In the rows, zero is written as 128.
Each named turn below is shown by a few rows before and after it. Which turns, in which order, take the first row of each later pair to the second? The first pair is answered.
K92:
[146 120 112 141 145 128  89 106 119  99 112 157 122 113 126 124 145 166
 167 156 150 148 134 128  87 101 117 160 156 116 155] |-> [128 110 106 138 118 142 109 109 127 102  95 139 124 121 115 126 152 144
 161 115 148 165 142 139  65  98 114 156 149 105 142]
[116 135 136 125 137 115 123 119 136 144 158 116 132 118 129 125 119 128
 125 126 112 130  99 155 150 130 121 117 133 132 122] |-> [125 133 134 134 140 105 119 114 139 140 153 124 133 108 122 126 118 127
 128 125 123 129  96 155 154 121 129 123 135 130 124]
[158 139 120 129 147 132 105 106 122 125 133 143 148 124 109 130 112 142
 143 172 169 103 146 119 135 105 144 117 137 138 145] |-> [146 122 108 144 122 139 123 103 133 126 108 135 151 118  92 130 125 127
 138 125 180 125 158 133 116  95 153 128 125 119 141]
[128  64 115 150 112 114 125 127 127 136 112  96 139 122 110  83 144  91
 152  60 105 126 141 150  90 118 100 148 108  92 116] |-> [120  76 121 116 129 127 111 146 109 149 140  84 136 143 132  93 123 101
 156 109  67 100 130 131 104 151  67 126 112 103 110]
K214:
[134 123 129 156 131 117 125 107 141 121 134 145 128 119 130 127 134 136
 120 116 158 121 131 129 135 109 148 143 129 129 136] |-> [123 124 136 147 124 118 139 121 138 138 147 131 125 139 137 126 134 118
 111  98 137 107 118 137 141 129 139 121 115 139 126]
[123 133 119 112 130 139 121 127 115 145 143 115 155 159 139 128 111 126
 134 132  96 127 123 131 127 162 109 107 125 140 110] |-> [131 130 109 108 142 144 104 120 112 128 128 135 155 139 139 122 109 147
 144 160 110 138 131 117 114 134 109 133 142 125 122]
[139 126 102 128 166 146 115 151 156 142 161 150 160  93 107 123  77 161
 104 170 177 166 140 113 144  73 154 196 119 159 164] |-> [129 131 113 152 152 117 142 149 165 165 182 129 160 107 101 122  77 129
  80 118 183 151 128 137 165  97 172 176  92 180 157]
K215:
[153 128 136 134 125 100 154 139 155 129 156 142 141 127 163 144 108 124
 104 142 101 113 137 143 141 163 121 107 130 162 128] |-> [170 125 133 149 131  92 142 118 159 110 140 166 142 106 151 139 110 140
 112 148 131 126 145 134 139 133 139 133 144 161 140]
[124 101 125  99 117 136 145 134 129 127 133  93 115 143 127 146 103  86
 141 128  97 136 140 139 114 146  98 119 152  82 110] |-> [137 119 136 109 137 105 136 130 129 132 167 100 110 150 133 144  93  88
 131 149 103 112 126 138 150 167 116 108 147 111 116]
[148 121  99 159 143 125 112 105  98 115 133 184 139 119 128 134 156 126
 122 113 182 123 141 124 127 107 143 118 154 128 110] |-> [135 111  94 135 122 153 125 117  93 118 116 165 146 129 124 138 164 117
 118  90 160 137 148 126  98 112 123 112 149 107  94]
K264:
[136 154 134 113 173 129 114 159 112 138 143 117 115 144 135 131 117 163
 120 175  80  97  97 108 148 178 108  99 104 136 125] |-> [156 158 134 136 186 112  99 146 115 121 144 139 113 126 130 126 113 182
 126 194 109  99 100 103 156 150 128 116 111 139 137]
[136 118 113 103 137 155  95 122 114 105  98 145 124 119 145 116 119 158
 153 173 130 146 144 105 108  99 118 150 152  97 135] |-> [116 116 115  75 120 173 113 142 108 123 107 116 128 146 152 123 116 138
 144 156  94 137 140 116 102 134  94 122 141 103 111]
[118 141 137 115 118 133 155 149 111 132 122 119 141 162  93 125 131  87
 102 101 139 168 112 144 120 144 114  98 108 142  94] |-> [133 154 151 135 130 107 151 140 118 131 143 131 138 162  92 120 126  91
  97 109 156 155  99 144 151 148 138  94 100 160 106]
K302:
[105 111 109 123  99 144 116  77 136 122  60 104  98 128 109 124 187 138
 149 118 137 194 124 133  94 158  81 101  93  62 140] |-> [117 125 119 176 106  92 136  60 152 130  87 110  95 128 100 121 184 121
 128  84 170 182 107 154 137 165 128  97  74  97 145]
[133 115 143 106 127 100 158 134 106 117 152 165 142 105 119 138 126 141
  94 108 105 129 128 146 162 145 151 130 112 123 127] |-> [122 111 137  80 129 127 150 145  93 118 140 159 143 109 129 148 121 148
 103 129  87 132 132 138 145 153 131 130 118 110 122]
[131 130 137 108 140 132 108 140 119 130 143 132 147 136 141 132 134 142
 143 156 125 106 125 114 126 132 134 125 135 125 133] |-> [136 128 135 118 136 130 109 131 122 117 128 140 143 122 137 131 136 147
 147 148 145 117 132 116 118 114 150 141 138 116 144]
Now pairs of rows:
(two turns a pair)
[140 108 137  70 153 146 104 143 125 143 123 129 132 160 136 140 125 133
 139 156 100 131 133 119 124 134  83 114 138 109 142] |-> [165 116 141  94 171 122  89 129 129 141 134 151 124 146 135 138 119 147
 142 178 128 123 127 114 143 120 108 124 139 123 156] : K215 K215
[101  88 130 110 116 173 141 165 119 122  95 139 136 121 155 132 151 147
 128 141 136 146 134 106  83 107  97 122 141 115 145] |-> [128  99 134 162 131 124 136 139 139 119 116 170 133 101 142 123 155 152
 121 132 189 142 126 117 118  88 149 141 133 138 162] : K92 K302
[141 152 144 152 152 155 114 111 133 134 143 153 107 116 119 150 144 155
 129 143 159 140 114 132 143 143 152 113 147 163 146] |-> [137 151 140 140 151 170 107 114 124 126 131 155 111 119 117 152 141 161
 138 157 152 149 122 123 127 135 142 117 154 152 146] : K302 K215
[135 147 125 110 106 106 147 118 134 134 126 125 117 131 140 123 128 129
 113 126 127 144 119 134 153 138 162  99 107 142 152] |-> [139 135 118  85 110 132 127 120 117 118 104 134 120 123 143 123 126 149
 134 158 114 157 133 118 130 125 142 113 124 120 151] : K302 K214
[144 157 134 162 150  28  98 134 130 127 125 149 120 115  91  97 144 106
 109 138 176 109 127 136 169 182 151  95 117 159 141] |-> [111 140 126 138 100  67 137 157 124 144 100 106 133 143  84 105 156  70
  94  74 139 131 140 153 125 197 116  71 107 129 111] : K92 K92
[139 132 136 105 162 127 110 152 111 118 145 143 137 116 151 118 108 144
 128 172 123 117 130 104 141 126 128 131 134 124 128] |-> [149 137 141 131 159 108 116 143 122 116 152 153 131 115 144 114 109 138
 120 153 145 115 126 111 156 123 156 132 125 136 137] : K302 K302
[136 139 132 131 139 115 114 128 125 127 147 124 126 133 143 122 121 140
 131 166 121 103 111 114 143 151 125 123 139 124 124] |-> [135 136 134 157 124  96 132 122 134 133 148 124 128 129 132 115 123 122
 121 123 137 111 108 131 152 149 148 125 122 132 121] : K92 K214
[104  90 122 100 100 187 105 121 127  63  85 156 101 116 125 125 110 113
 197  77 140 180 156 110 107 113  98 158 189 112 119] |-> [120  96 126 123 116 167  94 110 134  59  90 174  94 104 124 117 114 124
 202  90 162 177 155 108 119 102 125 171 187 119 132] : K92 K214
[109 113 119 136 112 125 152 130 141 119 102 118 133 122 112 125 138 108
 117  83 137 158 140 140  96 119 135 130 118 114 119] |-> [113 117 114  95 135 152 123 141 119 116 103 122 134 121 132 127 128 135
 138 153 110 149 138 118  90 122  98 132 135 106 123] : K92 K214
[100 160  82  60 109 177 137 136 113 156 140 111 145 129 125 133 167 127
 146 159  80 178 181 115 111 166  68  99  92  95 107] |-> [146 175  97 169 125  87 138  80 153 133 162 166 134  83 101 117 175 127
 129 124 188 174 170 136 172 119 179 144  78 136 149] : K214 K302
[118 103 129  92  76 175 138 137 125 132 135 120  96 156 118 120 115 114
 159  70  85 158 156 137  85 177 119 106 116 125 123] |-> [141 113 130  73 117 184  92 135 113 116 137 149  94 137 136 114 102 158
 186 155  92 152 153 107  89 160 112 117 148 120 141] : K214 K92
[ 85 133 122 101  88 101 136 168 116 184 153  51 134 135 129 166  92 113
  76  79  49 108 105 176 131 180 118  60 104 151  64] |-> [120 119  95 183  79  78 127 110 147 127  82 119 136  63  78 150 120 138
  92  33 163 179 139 179 101  67 189 145 123 109 101] : K302 K302
[123  90 115  86 109 137 148 172 168 173  88  74 100 160 116 139 111  55
 145 119 114 178  76 119 133 181 154  66 110 127 121] |-> [142  83 108 136 106 112 145 139 183 147  65 102 101 127  92 128 126  61
 144  92 170 204  87 125 127 131 193 103 118 119 139] : K302 K302
[159 148 142 137 159 104 116 101 149 114 150 155 121 136 142 136 118 159
 146 186 144  90 108 113 168 130 129 135 109 153 152] |-> [137 150 144 128 132 106 145 122 148 143 161 114 124 164 144 145 120 122
 127 140 114  80 100 133 173 169 112 102  87 163 133] : K92 K302
[ 88 107 146 115 104 158 121 114  84 154 100 108 121 161 113  97 130  95
 130  83  91 149 127 136 110 149  90 103 117 128  86] |-> [ 93 116 157 108 119 154 105 119  84 162 122 109 121 169 124  99 118 103
 132 115  78 128 114 128 127 163  84  93 118 139  87] : K214 K264
[130 131 124 115 118 129 161 109 124 142 121 112 140 134 113 147 132 119
 125 135 130 122 140 119 100 126 114 110 129 132 104] |-> [142 137 122 118 136 122 138 103 119 135 130 127 139 123 122 145 124 141
 136 166 140 117 135 109 109 110 117 122 141 135 115] : K92 K214
[109 120 131 103 113 149 128 194 101 193 125 128 120 151 169 154  71 143
 119 123 103 172 121 115 122 184 154 120 119 115 102] |-> [120 124 130  98 135 153 105 189  96 180 125 140 116 142 172 149  68 164
 132 161 108 173 122  98 117 170 151 131 135 106 117] : K214 K215
[169 149 140 132 153 126  83 117 123  92 113 162 123 110 111 123 120 161
 150 154 170 153 147 110 134  73 126 167 155 112 154] |-> [135 139 135  76 132 177  98 149 105 113  98 122 130 141 120 133 120 145
 148 147 112 158 158 107  96  99  67 142 152  91 124] : K215 K92
[122 112 122 132 120 131 143 125 129 130 121 124 138 135 123 127 144 115
 129  67 143 147 123 140 116 107 138 135 127 120 110] |-> [115 122 134 119 131 125 144 138 124 146 155 110 137 153 138 131 136 111
 127  82 121 118 105 138 137 143 127 110 120 140 106] : K214 K215
[111 109 113 115 113 147 140 134 124 125 101 102 135 140 129 145 137 119
 124  91 109 144 148 142  95 122 106 124 127 120 118] |-> [130 112 112 132 135 135 110 116 127 104  94 134 133 114 133 139 131 148
 139 133 143 147 151 130 101  90 127 150 146 117 137] : K92 K302
[145 138 136 140 179 118 106 112 147 139 163 151 104 140 112 129 130 134
  98 127 131  96 113 146 138 129 133  98 137 148 120] |-> [133 122 122 141 146 142 122 105 150 131 120 149 112 128  94 124 146 127
  98  78 145 134 136 150  96  99 128 118 140 117 110] : K215 K92
[134 153 126 156 114 103 136 151 137 127 124 156 113 129 129 110 143 176
 126 110 112 117 140 145 167  90 179 190 138 123 114] |-> [116 150 124 104 110 146 129 179 116 131 117 136 117 147 148 120 132 184
 137 142  65 118 147 129 146 110 125 171 152 108 100] : K302 K302
[138  93 158 156 150  85 123  72 144  92 103 183 118 107 136 107 163 103
 125 102 192 174 126 140 123  78 169 133 134 105 140] |-> [ 99  94 173 113 123 104 160 113 134 143 140 116 116 169 156 127 150  55
  97  68 117 138 103 164 134 163 123  66 104 130 102] : K214 K92
[ 99 121 114 108 108 147 137 129 121 104 128 106 138 140 117 135 112 109
 130 100  94 149 140 159  76 130  90 128 123 114 116] |-> [106 131 123 148 109 108 145 119 132 117 155 105 135 142 110 134 108  95
 110  75 117 129 126 175 110 142 127 122 105 147 121] : K302 K302
[111 103 124 123  99 152 147 136 136 119  71 113 139 137 105 130 124 107
 123  86 135 167 151 132  69 105 117 149 115  98 121] |-> [102 107 129  84 106 174 138 154 124 127  90  93 141 155 129 138 113 113
 131 123  94 143 140 117  77 137  86 123 115 103 107] : K264 K214
[133 133 125 153 135 106 127 105 132 112 137 162 124 102 107 114 140 142
 134 134 170 129 125 131 132 103 174 152 107 127 152] |-> [ 97 134 134  87 123 148 142 148 111 146 154 111 128 150 132 127 132 125
 125 139  87 107 116 128 123 161 111 104 100 126 117] : K214 K302
[113 149 127 159 158 121  95 147 104 126 178  98 121 162 144 130 130 126
 122 106 152 124 125 150 117 114 145 148 120 148 163] |-> [110 143 114 141 155 150  81 151  96 117 151 108 128 152 139 129 134 139
 136 119 149 142 138 138  86  98 125 165 133 120 164] : K302 K302
[165 148 133 145 172  81  88 109 130 122 165 172 119 113 143 104 137 147
 121 171 172  89 114 112 179 121 159 136 159 161 152] |-> [151 131 119  94 169 134  71 123 109 109 127 166 125 111 151 106 137 171
 145 205 145 112 135  89 131 106 118 145 185 119 146] : K302 K302
[174 134 135 130 144 129  99  93 148 116 122 176 140  91 133 132 111 143
 142 167 140 143 134  91 148  82 149 145 144 118 161] |-> [148 144 156  97 130 134 126 125 141 159 171 127 139 145 155 144  97 103
 119 155  75 101 106 103 167 153 117  84 114 149 130] : K214 K302
[117 164 144 109 125 132 131 120 113 139 176 115 139 125 135 143 133 112
 113 146 120  84 122 146 132 143 106 101 113 121 149] |-> [125 155 131 100 130 151 110 112 106 114 142 140 144 100 126 136 138 140
 130 164 131 108 141 131 103 108 104 135 131  90 162] : K302 K92
[132 120 112 120 145 141 105 118 121 114 121 146 125 115 124 121 128 144
 141 157 126 134 154  99 112 105 115 139 147 110 149] |-> [130 135 128 126 148 117 115 131 125 141 168 126 119 141 136 122 118 125
 122 150 108  97 130 110 150 148 122 102 124 149 140] : K302 K302
[138 128 168  75 166 132  80 154 115  96 165 135 153 138 143 141  96 134
 128 188  99  83  91 142 162 169 133  81 145 153 132] |-> [148 102 142 123 137 148  89 115 134  56  83 170 162  88  99 129 125 141
 133 125 170 156 131 148 109  77 170 151 158  91 151] : K92 K215
[104 148 117  62 177 153 149 146 107 103  77 117 118 116 118 112 168 135
 159 185  94 133 141 115  79 120 117 150 161 112 111] |-> [111 160 135 151 157  82 197 120 144 120 114 111 111 119  93 108 176  85
 118  88 142 114 117 164 135 132 194 136 120 159 114] : K302 K214
[138 122 130 115 175 124 100 114  86 127 138 159 127 129 154 142 104 145
 110 185 142 110 105 124 149 108 130 104 150 127 151] |-> [127 112 112 100 163 153 105 116  83 118 108 159 131 121 145 144 109 151
 117 175 137 134 123 119 114  89 114 117 158  92 145] : K302 K264
[142 135 143 119 117 129 133 157 150 143 147 101 115 162 139 133 130 134
 117 137  98 128  98 146 167 163 138 110 109 149 113] |-> [165 138 136 129 143 123 102 138 144 118 131 140 112 128 133 122 127 169
 143 185 132 141 108 122 164 124 155 141 133 139 136] : K214 K92
[118 130 142  84 125 141 130 140 126 154 146  88 129 148 145 146 124 113
 123 128  88 110 116 125 140 156  97  96 105 133 107] |-> [163 137 144 141 156  99 104 100 143 120 139 145 125 103 130 131 126 148
 141 151 169 117 122 116 164 100 153 148 123 139 144] : K264 K215
[137 148 116 113 155  82 135 104 147 152 147 133 139 112 117 124 130 132
 128 145 135 127 123 133 146 132 153 109 138 137 146] |-> [126 135 108 116 130  97 145 106 152 145 119 128 142 109 102 124 137 120
 127 101 142 153 135 142 116 117 152 119 131 118 142] : K92 K215
[148 118 148 144 143 113 145 115 118 152 167 104 126 163 116 135 130 124
 122 119 108 110  99 143 152 188 117 130 113 178 119] |-> [170 122 138 175 156 110 121  87 128 118 140 145 126 122 100 121 139 157
 140 141 157 133 115 136 139 134 144 176 136 163 143] : K92 K264
[142 141 131 159 129  95 125 124 129 116 124 154 126 112 116 124 133 130
 125 122 159 135 122 132 147 114 167 134 121 141 140] |-> [114 122 123 128  96 133 145 143 124 124  91 124 128 127 112 129 140 114
 125  87 127 157 137 139 106 117 138 129 121 110 118] : K215 K264
[136 141 116 189 119 122 120 125 159 115 109 179 126 107 122  94 126 137
 139  90 170 171 134 109 117  97 210 146 126 124 141] |-> [ 88 136 121 128  83 159 158 166 150 155 124 116 127 159 136 109 123  93
 125  56  87 159 128 124  97 158 152  91 103 124 100] : K215 K215
[105 129 132  77  59 138 126 160  91 161 109 113 119 152 146  98 161 133
 157 178 106 132 166 123  97 202 113  91 116 125 132] |-> [140 131 129 161  76  74 114 113 117 134 109 168 112 103 124  80 174 142
 154 163 195 145 165 133 127 147 194 137 116 139 166] : K214 K302
[119 117 118 125  95 146 158 114 129 129  76 119 139 122 103 122 139 117
 116  61 142 159 147 145  91 109 123 140 107 103 119] |-> [110 129 130  72 122 166 138 144 111 145 111 102 137 153 135 132 119 126
 124 128  82 120 126 124 111 163  80 101 112 119 105] : K214 K92
[123 131 144 166 122  84 147 119 144 148 149 124 120 125 125 122 132 110
 109  88 149 113 112 150 163 133 152 112 108 154 141] |-> [132 139 145 120 153  97 115 132 122 150 164 124 121 133 152 128 115 138
 129 162 117  88 108 121 166 153 120  98 129 159 139] : K302 K215
[153 130 128 116 144 138  99  99 120 115 113 163 121  98 116 125 118 163
 145 183 164 130 144 104 115  94 144 169 165 105 137] |-> [110 114 116  92  91 180 138 115 118 135  86 119 128 122 110 136 125 125
 130 118 124 153 155 122  68 109 105 151 150  74 107] : K92 K92
[129 147 148 128 158 140  83 153 121 118 112 142 151 105 140 129 115 143
 144 180 125 140 131 112 116 104 117 139 136 113 145] |-> [131 159 166 139 159 106  94 159 127 132 157 131 146 123 147 134 105 124
 125 166 123 109 112 128 154 136 135 115 119 149 140] : K302 K302
